In the rows, 128 means zero.
Rotation paths and how fast each direction turns (degrees each step):
Each turn is a multiple of 5 degrees from 10 to 175, or 0.
Each row of a path follows its step; steps can be skipped.

step 1: [123 116 123 121 127 134 127 125 128 130 121 125 131 128 130 119 129 127
 114 120 122 130 135 127 124 124 125 125 136 122 118 124 119 129 130 130]
step 2: [121 125 128 128 134 120 120 122 129 126 138 128 129 118 128 135 124 125
 127 123 130 140 120 129 122 130 138 120 135 127 132 124 120 129 133 123]
step 3: [122 125 138 123 114 132 125 126 128 122 118 124 138 124 132 127 131 127
 127 130 122 132 130 132 120 119 133 122 124 130 125 130 119 134 126 134]
step 4: [128 127 122 127 127 121 128 116 131 135 127 120 127 132 120 121 122 122
 133 133 131 142 127 130 121 127 134 130 136 117 123 131 122 130 130 126]
step 5: [122 128 124 124 124 132 127 131 131 120 125 130 126 130 142 128 126 131
 133 126 121 126 129 127 122 135 136 116 140 130 125 136 118 136 128 132]
step 6: [137 127 130 129 130 132 126 124 132 124 132 124 131 130 116 124 126 132
 125 129 126 134 119 132 115 123 133 132 138 132 126 125 120 131 122 137]
step 7: [126 136 135 127 123 122 124 122 129 123 125 135 134 125 125 130 128 126
 128 131 116 128 130 126 134 135 134 132 140 119 123 136 120 133 136 131]
step 8: [130 118 120 120 125 139 117 124 134 124 129 127 127 130 127 122 124 125
 126 127 126 129 120 137 122 131 118 133 130 128 129 134 122 134 135 133]
step 9: [125 126 128 120 125 123 133 117 133 125 134 134 126 120 120 132 127 133
 128 126 123 120 126 123 121 132 132 124 131 126 116 120 117 127 133 127]
step 10: [126 130 132 120 131 122 124 138 128 117 121 121 132 121 126 127 129 126
 119 123 129 133 126 136 115 127 124 131 129 127 127 135 119 133 137 128]
step 11: [116 124 126 134 128 125 124 117 135 126 129 126 133 126 128 134 124 128
 135 133 131 133 127 127 127 127 124 132 127 125 117 125 114 124 131 139]
step 12: [126 133 130 119 129 130 125 131 135 117 122 122 127 128 132 119 123 127
 138 124 123 127 125 129 122 123 130 124 129 119 124 119 124 138 135 120]
Speeds:
[128 129 132 128 126 128 132 129 126 128 128 128 128 129 131 129 127 124
 130 126 125 126 127 126 130 129 129 126 128 129 125 129 127 129 131 128] : 160
[127 130 128 129 130 125 128 124 128 127 130 129 124 125 130 130 125 128
 129 130 126 126 132 128 128 126 131 129 128 129 129 128 128 129 129 127] : 155

step 0: [121 138 131 116 126 128 125 122 135 124 125 119 122 123 137 125 116 131
 126 122 123 130 127 127 126 126 123 126 127 121 133 121 124 134 132 131]
step 1: [137 126 120 129 127 130 131 132 114 124 129 124 129 118 120 136 132 122
 128 137 133 131 132 130 133 127 135 116 122 132 133 127 127 123 127 131]
step 2: [122 117 123 137 130 124 126 123 134 134 131 130 128 143 129 118 128 131
 134 131 132 123 128 123 126 129 124 127 129 128 120 123 118 128 135 134]
step 3: [132 136 132 129 130 125 120 131 124 130 132 129 127 127 135 134 125 133
 128 133 127 118 133 125 124 130 131 138 127 129 130 141 144 131 124 120]
step 4: [127 117 131 117 129 131 133 129 131 123 120 127 138 124 127 127 140 127
 132 113 127 131 122 135 124 123 129 133 130 123 130 125 126 130 125 130]
step 5: [126 137 127 138 123 128 131 131 136 122 128 133 127 124 127 134 123 124
 119 136 124 138 126 121 134 133 130 128 135 135 121 120 123 125 120 125]
step 6: [133 135 138 123 127 133 127 128 130 138 133 127 120 132 127 123 130 127
 129 129 124 127 125 130 133 126 125 119 122 124 138 136 123 127 144 135]
step 7: [124 123 121 133 128 124 138 127 113 121 125 124 129 128 127 122 121 132
 121 124 138 121 135 127 127 131 121 122 127 127 130 128 137 124 124 122]
step 8: [130 126 120 127 122 129 114 127 127 135 123 125 126 135 131 130 126 124
 139 131 123 130 132 139 121 123 133 135 128 128 122 123 121 137 124 129]
step 10: [127 119 136 123 137 135 132 136 129 123 134 137 131 122 124 121 126 129
 128 128 124 130 129 132 128 134 130 131 133 122 121 132 118 131 135 118]
step 11: [124 140 130 127 122 122 133 135 138 120 121 126 123 134 127 136 123 137
 122 133 136 129 127 134 126 127 124 125 131 126 132 125 135 131 126 136]
step 12: [137 126 118 129 124 129 133 124 124 135 122 124 127 117 132 122 128 116
 129 129 117 124 124 123 126 122 130 123 132 128 133 137 125 126 129 134]
Speeds:
[130 128 129 131 129 130 125 125 130 125 129 126 128 128 128 125 126 131
 127 130 128 130 130 129 125 129 126 129 131 128 128 127 125 128 126 127] : 135
[130 128 127 128 130 128 127 132 125 127 126 129 130 129 124 128 129 127
 127 127 131 127 128 129 129 130 127 128 129 125 126 123 126 128 127 128] : 120

step 0: [129 125 122 134 138 132 129 124 129 126 126 123 130 124 129 118 129 122
 136 125 127 133 128 131 133 129 130 122 116 131 142 133 130 132 127 131]
step 1: [131 139 127 130 129 132 125 128 129 133 139 132 131 125 126 135 126 124
 122 122 132 132 128 135 126 125 135 129 124 141 133 125 128 128 132 136]
step 2: [135 126 121 128 127 127 127 128 131 126 134 118 129 128 116 125 131 120
 127 123 125 126 122 121 128 123 123 120 127 131 132 117 128 135 135 127]
step 3: [126 133 134 123 132 132 114 123 129 125 123 130 126 123 126 125 121 123
 133 135 123 123 127 127 125 125 129 129 124 139 131 128 130 128 139 132]
step 4: [124 128 128 131 136 123 116 117 126 118 135 124 129 130 128 131 123 124
 129 119 133 131 128 124 130 136 132 123 132 125 125 124 126 135 130 135]
step 5: [129 126 130 132 123 133 126 124 130 127 122 135 123 123 128 130 132 129
 137 114 128 132 125 126 133 126 131 127 122 136 121 122 137 134 138 125]
step 6: [129 120 128 128 132 122 120 126 123 124 131 137 124 127 120 128 134 125
 129 128 137 125 124 134 132 129 131 126 119 131 141 129 131 136 126 129]
step 7: [133 129 131 129 124 135 126 130 130 126 144 133 130 132 125 128 125 130
 125 133 130 128 127 130 132 135 128 133 116 134 119 120 124 133 136 131]
step 8: [124 125 127 132 136 122 130 124 118 124 131 129 130 130 121 113 131 123
 127 130 127 131 124 125 133 128 125 125 126 132 128 119 133 123 139 122]
step 9: [127 136 131 131 134 135 124 126 126 118 126 124 122 129 123 125 125 132
 131 128 131 139 126 129 122 135 129 136 116 133 133 136 131 126 134 130]
step 10: [134 131 124 134 130 128 126 119 126 123 142 124 132 121 125 125 135 129
 132 119 126 130 131 139 128 135 130 121 131 130 128 126 133 124 128 132]
step 11: [133 132 125 128 130 137 128 126 124 140 130 124 123 119 117 129 129 129
 129 126 128 129 125 125 136 124 135 126 122 130 132 129 135 133 139 125]
Speeds:
[128 126 129 128 128 128 128 132 129 132 129 129 128 127 125 127 125 127
 124 130 129 127 126 130 127 126 125 127 126 128 128 124 128 129 127 128] : 70
[129 129 129 128 129 126 126 126 127 127 125 125 127 125 127 128 125 128
 130 128 129 129 126 129 126 131 126 129 130 126 124 127 132 126 127 129] : 65

step 0: [128 130 131 136 132 122 132 117 121 128 133 127 126 138 124 132 125 127
 129 133 123 123 131 131 126 131 127 116 127 131 120 134 130 134 127 143]
step 1: [122 121 127 131 125 139 123 133 128 129 142 128 126 131 119 130 130 125
 134 129 123 125 127 139 126 127 125 132 134 131 131 130 130 136 123 140]
step 2: [121 119 120 133 127 133 133 126 128 128 128 125 121 126 126 123 135 126
 123 128 133 136 111 129 125 121 130 124 125 132 133 122 126 133 132 136]
step 3: [119 130 125 132 129 124 136 121 121 129 124 137 136 129 125 120 131 127
 132 121 128 134 129 132 137 127 131 115 124 130 125 129 120 131 130 136]
step 4: [134 123 133 127 124 121 132 126 132 124 136 133 133 127 125 128 126 131
 129 121 118 127 132 139 132 123 122 129 120 128 132 128 130 139 119 140]
step 5: [126 129 129 129 135 127 133 125 136 135 143 134 127 125 130 130 134 125
 129 126 127 132 115 122 120 127 129 129 126 128 131 129 138 137 125 135]
step 6: [120 127 127 122 135 138 135 128 123 126 131 131 136 121 125 128 138 126
 127 122 133 122 125 126 134 131 133 117 130 135 138 132 129 133 131 130]
step 8: [134 128 127 131 130 128 130 119 136 131 134 135 132 126 121 135 132 121
 135 122 129 129 123 132 127 123 131 135 134 131 110 131 129 133 125 135]
step 9: [136 121 131 124 124 141 138 122 120 131 140 123 130 128 124 132 131 133
 125 130 131 125 124 118 131 121 130 127 129 133 128 129 128 136 131 136]
step 10: [118 126 131 127 130 135 130 121 120 130 126 137 123 134 122 131 124 133
 127 126 135 130 128 126 132 135 129 126 131 124 134 119 131 129 129 145]
step 11: [124 123 122 128 128 130 130 126 140 120 122 134 128 128 120 130 126 129
 139 123 128 133 125 136 139 120 136 131 133 132 133 126 128 127 122 138]
step 12: [132 126 124 132 128 123 143 121 136 132 128 123 131 125 127 129 129 130
 125 136 125 133 129 124 131 116 136 120 127 124 125 129 133 139 125 134]
Speeds:
[126 130 126 127 127 129 131 126 124 127 127 127 128 125 132 126 129 129
 129 129 126 126 129 125 128 127 130 127 128 128 126 132 129 128 130 129] : 115
[127 131 125 128 128 128 130 128 129 128 131 125 126 129 128 128 124 128
 130 126 131 125 127 127 127 132 126 129 129 129 132 129 129 128 128 130] : 80
[127 127 130 128 129 130 129 129 125 124 128 126 125 132 125 130 127 128
 128 129 130 126 126 128 129 129 130 130 129 127 123 128 126 129 127 127] : 40
[131 125 128 127 126 128 130 130 129 124 126 125 126 129 130 129 128 129
 123 128 130 129 129 128 126 126 126 127 126 128 130 130 129 129 127 130] : 145
[131 133 127 126 125 127 124 130 126 126 129 128 127 126 129 127 127 129
 128 129 130 129 128 128 126 128 129 126 129 127 127 126 129 126 126 125] : 0

step 0: [123 138 123 132 135 130 128 133 131 138 123 143 130 132 116 124 123 120
 135 123 130 129 133 121 122 121 130 127 125 139 126 129 126 127 135 132]
step 1: [124 125 132 122 142 131 134 129 125 141 125 121 136 125 124 135 117 127
 126 143 132 122 129 125 134 128 125 125 126 130 122 125 121 136 130 125]
step 2: [124 127 131 133 143 140 125 121 135 124 121 126 126 129 127 130 124 119
 128 119 128 132 127 126 141 130 134 137 119 124 124 124 133 127 135 132]
step 3: [130 124 127 137 125 127 129 122 124 130 119 130 132 122 125 135 125 130
 125 127 146 115 134 117 131 130 122 134 131 121 135 125 132 129 137 124]
step 4: [129 133 120 127 137 127 119 122 125 119 114 128 126 132 133 129 118 125
 120 131 132 134 120 122 124 125 133 123 124 124 136 139 125 126 131 122]
step 5: [127 135 125 128 124 136 135 142 130 126 118 135 138 124 128 132 135 120
 127 127 137 136 134 124 127 124 123 136 123 125 129 134 120 132 130 121]
step 6: [125 129 113 133 136 125 129 126 133 135 121 133 132 123 127 133 124 123
 133 135 123 127 130 125 124 135 129 122 128 136 118 138 119 131 140 134]
step 7: [117 125 133 124 134 130 131 131 119 133 121 123 127 130 124 125 128 120
 120 130 122 126 130 123 139 135 119 133 116 134 126 125 121 134 135 121]
step 8: [126 120 128 133 138 130 128 120 129 130 116 129 126 132 123 120 125 130
 140 120 144 125 135 133 134 128 131 135 126 133 123 132 129 128 135 129]
step 9: [126 129 132 131 131 128 119 121 116 129 120 131 135 123 133 132 118 125
 115 128 140 123 136 124 132 127 126 124 126 126 134 124 122 137 125 136]
step 11: [126 133 126 129 131 125 127 138 140 126 124 132 136 118 129 134 123 120
 127 132 140 119 127 123 127 131 125 135 133 127 122 126 111 123 131 125]
step 12: [120 134 121 126 136 132 129 125 123 136 122 133 129 126 130 126 128 119
 131 128 122 125 118 121 128 126 128 120 119 120 124 130 124 122 146 128]
Speeds:
[130 127 127 131 127 129 131 127 130 128 127 127 128 130 129 132 129 127
 126 129 126 129 129 126 129 128 128 128 129 126 129 133 130 127 128 124] : 35
[124 128 127 127 129 128 127 127 128 128 129 130 128 128 132 127 125 125
 123 126 127 130 128 129 129 130 127 125 127 128 127 127 128 125 125 127] : 145
[127 131 132 129 128 127 130 124 128 127 132 130 130 129 125 127 130 130
 127 129 128 130 128 129 126 133 130 128 128 126 128 129 127 128 127 127] : 0

step 0: [127 132 126 133 123 138 140 127 123 129 124 138 127 121 123 129 129 131
 124 121 120 126 135 123 119 124 121 123 123 121 125 123 120 125 127 136]
step 1: [128 137 138 127 121 123 127 120 120 127 140 128 123 135 125 130 122 127
 131 128 122 120 124 131 133 123 137 127 123 125 129 131 122 120 132 119]
step 2: [131 132 120 129 133 126 129 124 127 142 133 139 122 131 119 130 137 128
 136 131 135 135 131 122 123 126 121 123 131 126 137 131 127 126 131 129]
step 3: [125 138 134 140 137 127 128 131 123 117 136 123 120 122 137 137 128 127
 120 132 136 127 132 126 126 129 125 129 121 125 128 135 125 128 131 122]
step 4: [125 132 125 132 123 141 126 118 129 134 127 134 132 137 120 133 125 135
 116 120 131 132 127 128 123 138 128 129 131 127 124 134 123 127 132 133]
step 5: [133 144 139 123 133 126 118 121 133 127 128 124 125 126 128 122 126 132
 134 130 135 130 118 129 133 123 125 127 123 120 120 124 126 126 131 124]
step 6: [132 121 129 142 133 133 127 125 125 132 125 132 128 133 129 126 131 121
 133 133 136 132 132 125 132 130 126 133 144 125 125 132 134 123 138 133]
step 8: [125 122 126 126 126 143 119 124 126 124 132 138 135 134 120 132 123 130
 127 129 128 125 130 130 138 127 127 133 130 128 119 121 131 138 133 122]
step 9: [127 128 135 124 133 126 121 127 124 137 123 128 127 123 134 122 115 132
 136 127 130 130 129 134 124 128 123 129 126 120 137 113 132 124 131 131]
step 10: [123 119 136 133 126 130 129 130 117 116 120 136 128 124 122 133 136 123
 134 129 124 127 130 128 127 131 124 124 132 129 124 130 137 119 133 122]
step 11: [140 121 130 126 130 129 122 126 117 128 131 126 127 132 128 135 118 130
 132 122 127 126 122 133 120 129 126 121 124 141 137 129 122 134 124 129]
step 12: [123 135 120 127 125 127 118 131 127 116 125 139 128 127 117 132 128 128
 129 134 132 138 139 132 127 118 129 129 124 131 126 119 124 129 126 127]
Speeds:
[133 125 129 127 131 125 129 127 126 128 129 130 127 127 128 128 130 127
 132 130 129 129 128 127 130 130 129 126 129 129 128 132 129 125 127 128] : 85
[127 130 130 130 127 125 127 129 130 126 127 130 128 130 131 130 130 131
 129 129 129 124 130 129 129 127 128 125 126 128 125 126 129 127 126 128] : 160

step 0: [121 129 125 122 134 131 128 123 123 133 118 125 132 133 122 140 125 131
 130 127 132 131 124 130 129 132 128 112 140 127 121 126 130 117 129 126]
step 2: [127 132 134 133 138 123 133 123 124 120 121 128 128 125 125 136 127 127
 135 125 132 138 131 135 140 123 123 121 137 135 126 123 129 125 117 129]
step 3: [128 124 130 130 134 122 127 125 122 127 121 117 134 133 133 132 122 133
 130 138 127 128 129 127 121 126 132 114 131 132 122 133 115 120 123 129]
step 4: [122 125 136 140 132 132 130 133 130 121 119 120 138 137 128 132 124 125
 127 129 129 133 134 132 135 124 123 122 136 126 125 119 127 133 132 122]
step 5: [125 131 144 127 129 122 132 125 122 126 120 126 127 117 129 130 126 130
 129 131 130 132 130 135 119 127 125 117 134 140 120 122 129 125 131 123]
step 6: [121 127 128 134 128 125 127 123 119 118 120 125 140 128 124 134 126 133
 123 132 136 122 130 125 131 134 131 114 130 121 123 122 130 122 126 129]
step 7: [130 129 135 136 136 135 122 130 119 119 124 129 128 123 138 133 125 125
 130 130 131 134 128 134 125 128 124 123 129 123 121 119 116 132 126 117]
step 8: [128 128 140 138 130 118 131 124 123 114 134 122 128 128 120 127 132 133
 129 128 139 128 129 137 128 121 124 117 130 130 125 126 124 125 124 132]
step 9: [136 124 133 132 127 123 127 125 116 120 116 115 139 131 134 127 121 130
 129 131 128 128 122 128 125 133 129 122 122 129 132 121 123 129 122 121]
step 10: [127 126 134 140 125 138 133 133 119 125 126 125 131 132 122 124 133 126
 124 128 133 127 121 133 125 124 123 118 136 126 123 123 122 128 136 115]
step 11: [133 132 145 129 125 120 131 123 119 121 130 125 128 127 127 133 123 130
 129 125 131 130 127 134 119 134 127 121 124 123 127 114 132 126 137 129]
step 12: [132 134 123 134 128 130 135 127 113 121 125 127 137 123 129 130 130 133
 124 131 140 125 117 130 133 137 121 122 128 126 126 125 127 128 122 125]
Speeds:
[126 130 128 131 126 128 128 130 129 127 130 130 125 127 130 128 126 129
 127 126 125 128 128 127 128 123 125 127 129 128 130 124 127 127 129 127] : 120
[127 127 123 128 127 127 127 126 125 129 127 130 131 128 128 126 125 129
 126 127 127 127 126 126 127 128 130 125 130 128 131 130 128 126 125 126] : 115
[124 132 129 126 132 129 128 129 126 126 128 133 128 127 128 128 128 128
 128 127 129 127 127 128 128 131 129 129 128 126 128 127 126 127 126 131] : 65

step 0: [124 133 127 135 132 137 137 128 133 125 124 127 124 131 125 131 130 138
 128 117 119 135 127 123 135 135 127 131 131 135 135 125 128 129 132 129]
step 1: [131 124 122 127 136 124 125 125 122 132 120 127 125 125 128 129 127 127
 127 117 132 145 128 134 137 122 126 125 132 125 130 124 126 132 125 129]
step 2: [123 128 126 131 125 139 129 130 123 136 130 122 134 123 137 135 127 130
 132 130 132 134 133 125 129 115 126 135 137 131 127 133 128 122 122 128]
step 3: [133 133 126 131 124 127 136 122 127 122 128 127 124 118 125 130 124 125
 128 126 126 122 136 126 128 127 119 135 136 128 130 133 115 135 122 131]
step 4: [135 118 121 124 135 131 126 127 127 124 127 135 136 123 134 132 123 127
 127 130 121 124 117 128 131 128 124 133 131 139 125 120 124 132 125 132]
step 5: [123 126 131 137 130 124 133 137 124 124 127 131 140 135 131 125 118 130
 124 124 135 129 124 133 126 126 116 131 129 129 132 126 124 124 133 127]
step 6: [118 127 130 125 134 123 124 130 129 118 125 134 127 123 135 122 123 133
 126 127 131 130 132 127 128 128 132 118 134 134 134 140 125 127 125 136]
step 8: [125 130 123 130 125 137 132 134 123 123 132 129 126 126 129 131 143 129
 127 119 126 126 130 131 129 140 118 129 127 138 129 131 128 125 134 130]
step 9: [128 130 127 127 130 124 126 129 117 124 123 133 122 118 126 126 135 134
 116 125 133 131 128 137 136 124 132 126 128 128 128 116 121 126 135 129]
step 10: [117 125 125 127 127 139 124 131 124 133 134 127 127 118 130 125 126 133
 131 132 130 132 123 127 123 113 123 125 127 127 126 130 126 129 139 125]
step 11: [120 119 125 130 126 125 131 130 129 126 133 129 129 119 122 133 131 127
 126 125 129 117 137 124 127 128 128 129 131 119 131 134 117 134 127 118]
step 12: [135 122 114 114 130 128 130 130 129 122 126 129 131 124 132 130 131 127
 132 136 129 117 125 139 124 128 132 128 128 130 129 125 122 126 126 124]
Speeds:
[127 130 131 127 125 129 132 130 127 127 128 127 130 126 127 129 126 128
 127 127 128 128 130 128 129 131 131 128 127 129 131 129 127 124 127 125] : 125
[123 126 130 126 131 130 126 129 127 130 129 127 128 130 127 124 126 128
 127 126 128 131 127 129 128 127 130 129 128 126 131 128 125 128 127 128] : 80

step 0: [136 133 137 127 133 126 138 124 128 125 128 133 135 125 118 133 130 120
 127 127 140 126 136 123 129 131 123 126 127 130 122 128 127 134 130 138]
step 2: [127 134 131 125 129 118 137 130 138 125 128 132 125 127 125 128 133 139
 125 127 125 133 122 125 136 116 130 125 126 134 116 122 126 127 129 127]
step 3: [124 121 134 120 134 123 133 137 130 129 122 135 129 131 118 133 134 128
 136 128 130 127 117 124 127 119 129 125 124 127 129 119 132 134 131 124]
step 4: [131 125 128 122 128 136 132 131 123 124 123 132 131 133 121 124 132 128
 137 135 126 136 129 129 134 130 137 122 122 139 129 127 137 136 136 127]
step 5: [121 126 131 124 129 128 137 121 132 126 124 123 127 125 119 129 130 132
 128 131 128 146 138 133 130 126 130 130 120 133 139 131 128 132 133 129]
step 6: [136 128 135 120 133 128 128 122 132 125 123 118 131 123 126 131 129 129
 128 120 137 131 133 128 140 125 126 126 119 127 133 125 120 135 131 122]
step 7: [126 135 140 129 124 127 128 131 137 125 121 125 137 132 128 128 120 123
 128 124 133 127 130 113 130 129 129 120 124 137 132 130 123 132 132 125]
step 8: [130 128 136 130 124 123 133 131 132 117 123 128 141 131 115 129 127 129
 125 135 131 127 125 124 135 125 130 133 126 135 124 136 125 117 126 126]
step 9: [124 121 126 127 127 121 125 122 130 123 128 126 136 126 121 140 125 132
 128 137 129 122 131 123 133 115 129 129 124 134 124 118 136 127 130 126]
step 10: [123 120 134 137 132 126 121 131 137 122 134 134 126 132 128 125 128 129
 137 128 131 131 130 131 138 122 129 123 120 133 125 120 137 128 133 122]
step 11: [118 125 126 128 133 127 136 141 135 126 127 128 135 123 133 133 134 128
 133 134 128 133 128 131 133 133 126 124 116 129 130 133 135 128 134 118]
step 12: [121 116 128 116 122 132 132 128 133 125 121 121 130 122 131 127 131 128
 139 132 135 127 134 129 133 132 130 133 122 130 123 133 123 132 135 129]
Speeds:
[125 131 128 126 131 129 129 127 132 127 127 126 128 126 132 127 130 126
 127 126 131 127 128 129 130 130 126 127 129 129 127 129 126 127 129 130] : 65
[125 127 128 127 130 128 129 129 129 128 129 130 125 127 129 127 130 128
 129 129 126 126 127 128 130 125 132 127 126 125 125 131 132 129 128 129] : 45
[128 128 127 131 128 123 127 127 131 130 129 130 130 128 127 129 130 127
 127 129 130 127 127 129 128 129 127 127 130 130 123 128 130 129 125 126] : 45
